In the rows, zero is written as 128.
One turn sends every row of this set to another row. A few are shown first. Where does it send the rows asked after them?
K_427: [121 102 128 155 130 114  90 126 101 117 120 100 120 115 185 140 132 107
 107  89 164 125 135 141 160  91]
K_208: [133 134 155 154 147 112 128 118 122 160 109 106 128 135 110 146 111 118
 124 119 115 127 139 129 118  97]
K_628: [150 111 118 133 147 132  88  91  90 119 113  81 104 122 167 106 141 137
 130 100 129 125 138 130 141 115]
K_88: [142 153 154 161 142 131 113 124 109 153 125  93 115 143 132 134 109 114
 115 127 126 118 123 120 110  98]
K_706: [120 172 103 111 131 144 111 119 116 102 144 143  92 108 131 137 117 132
 126  92 135 144 124 130 158 125]
K_63: [131 152 164 166 140 134 133 139 109 145 121 113 116 124 129 128 123 120
 130 107 116 121 148 132 113  95]
K_135: [122 163 170 135 126 122 113 135 142 104  97 101 115 126 120 141 120  90
 112  93 157 136 131 119 135  88]
K_277: [125 171 110  93 135 137 117 125 134  99 136 139  91 104 134 135 113 128
 119  98 141 150 133 130 133 117]
K_682: [126 151  99  95 126 136 119 115 132  89 129 144 119 137 137 150 102 113
 134 109 139 158 136 129 123 123]
K_327: [122 149 108  97 139 143 119 121 142 100 136 126  93 117 149 131  95 114
 131 114 156 148 132 117 124 130]
K_802: [119 107 146 145 126 110 103 127 110 120 123 103 123 109 172 136 140 113
 108  73 152 123 139 155 173  88]
K_46: [148 157 104 104 142 134  97  96 132 134 151  94  97 133 134 133  95 128
 130  97 147 125 111 117 141  91]
K_13: [113 144 113 101 129 130 122 115 147  91 130 141 104 118 114 150 108 123
 126 107 124 154 134 134 141 131]
K_394: [143 139 106 130 110 134  88  89 125 114 139 124 107 146 115 142  97 134
 126 117 113 145 113 143 152 102]
K_325: [118 138 104 101 130 138 122 115 142  88 131 136 113 136 136 148  97 110
 138 114 140 154 136 124 125 133]
K_971: [147 152 117 116 112 156 113 106 122 103 156 116 123 161 147 127  99 116
 157  90 131 132 128 135 134  98]
K_147: [124 154 161 152 115 128 102 133 130  94  91 110 120 141 131 142 112  82
 113 111 156 146 129 119 130 101]
K_805: [122 114 140 157 113 111  79 121 121 109 124 103 102 116 161 141 130 108
 100  90 164 131 121 146 162  78]
K_932: [134 183 115 131 129 142 101 115 111 104 158 118  99 133 122 134 123 131
 130  81 116 124 114 127 157 114]
K_869: [119 155 154 146 127 115 100 130 137  98  90 106 117 132 112 157 119  91
 106 105 151 142 127 112 134  92]
K_89: [115  97 132 143 133  98 101 120 113 116 118 102 137 121 156 160 141 111
 110  73 146 123 138 147 169  85]
K_200: [140  99 115 126 143 117 102  85 110 110 102  84 131 132 137 136 148 130
 144  94 108 121 142 144 153 116]
K_255: [110 115 149 135 152 111 123 140 102 133 114 129 132 106 153 143 133 127
 135  68 124 119 164 135 149  96]
K_358: [147 115 116 133 148 132  92  97 100 119 109  75 100 111 168 108 144 132
 135 103 131 117 138 133 147 117]
K_765: [145 117 135 127 140 131 104  96  97 112 119  89 109 115 150 107 156 144
 135  78 111 121 147 145 151 108]
K_68: [117 103 126 151 134 104  97 123 101 112 119 102 142 135 176 153 135  97
 113  80 156 124 132 138 165 105]
K_71: [128 149 162 141 118 130 104 131 141 104  92 102 109 127 133 137 109  91
 112 111 165 144 134 119 124  79]
K_93: [139 157 164 164 134 137 121 131 109 144 129 102 115 136 124 133 120 121
 119 116 113 117 131 131 113  90]
K_575: [145 112 113 133 148 127  97  91  86 104 115  85 131 147 161 123 147 124
 144  89 121 122 140 125 139 126]
K_121: [118 130 138 157 123 111  86 129 110 101 129  99 121 138 172 144 134  88
 111  77 169 124 117 131 161 103]
K_176: [130 148 148 168 149 128 130 134 103 139 119 109 135 149 132 145 118 105
 138 112 121 121 143 116 105 109]
K_107: [122 101 145 137 147 112 105 129 103 155 104 124 112  98 172 125 109 128
 120 102 142 130 153 137 149 100]
K_654: [124 157 108  93 127 125 117 112 138  99 127 147 108 120 117 148 110 125
 119 105 127 159 131 139 141 124]
K_857: [119 119 156 144 109 109 101 124 128 102 129 106 127 131 153 143 138  99
 116  66 154 127 129 155 167  83]
K_850: [112 100 128 138 159  92 104 121 101 146  99 124 140 125 149 159 116 118
 124  96 130 128 146 123 152 117]
K_926: [139 152 154 160 140 132 123 126 108 141 127  97 132 156 127 145 114 109
 128 116 119 115 130 120 105  96]
K_992: [132 159 103  89 136 137 114 116 134 106 131 133 101 121 151 133  97 114
 126 112 157 154 130 123 124 123]
K_39: [119 108 130 142 126  97  87 114 128 108 123  95 130 139 151 164 128  96
 112  79 165 126 122 134 156  79]
K_845: [125 139 101 105 114 138 110 100 130 105 131 149 107 124 121 147 101 132
 132 110 126 159 128 146 155 114]
K_309: [116 159 117 100 137 138 122 124 144  98 138 132  84 101 129 133 110 127
 122 103 139 146 133 127 138 127]
K_953: [113 113 131 157 148 122 105 142  81 124 110 132 131 123 182 139 120 114
 136  95 138 126 156 121 137 118]
K_346: [128 145 100  92 123 148 125 108 128 100 141 138 123 141 145 143  97 114
 154  94 146 147 136 132 138 113]
K_372: [140 144 161 155 135 125 122 118 119 150 123 100 127 147 113 144 113 118
 119 120 110 121 129 132 115  90]
K_889: [143 110 109 134 148 132 100  97  96 102 110  79 128 140 167 125 145 117
 152  95 126 117 142 128 139 126]
K_465: [141 118 130 132 139 131 106 101 105 107 112  86 109 109 145 115 160 140
 139  83 108 116 147 149 157 112]
K_930: [137 141 149 165 148 124 116 125 110 163 111 103 111 129 137 130 104 114
 120 133 132 127 134 120 111 106]
K_149: [129 157  91  90 146 138 110 107 128 120 141 123  97 117 145 141  97 122
 133  99 161 141 122 115 143 115]
K_162: [144 102 121 122 146 114 100  81 103 114 110  86 128 134 135 131 149 138
 136  85 108 125 142 138 149 110]

K_575 turns into K_628
K_176 turns into K_930
Where do these go?
K_200 turns into K_889
K_394 turns into K_971
K_926 turns into K_88
K_277 turns into K_654
K_850 turns into K_953
K_13 turns into K_325
K_427 turns into K_802
K_869 turns into K_147
K_857 turns into K_39
K_346 turns into K_149

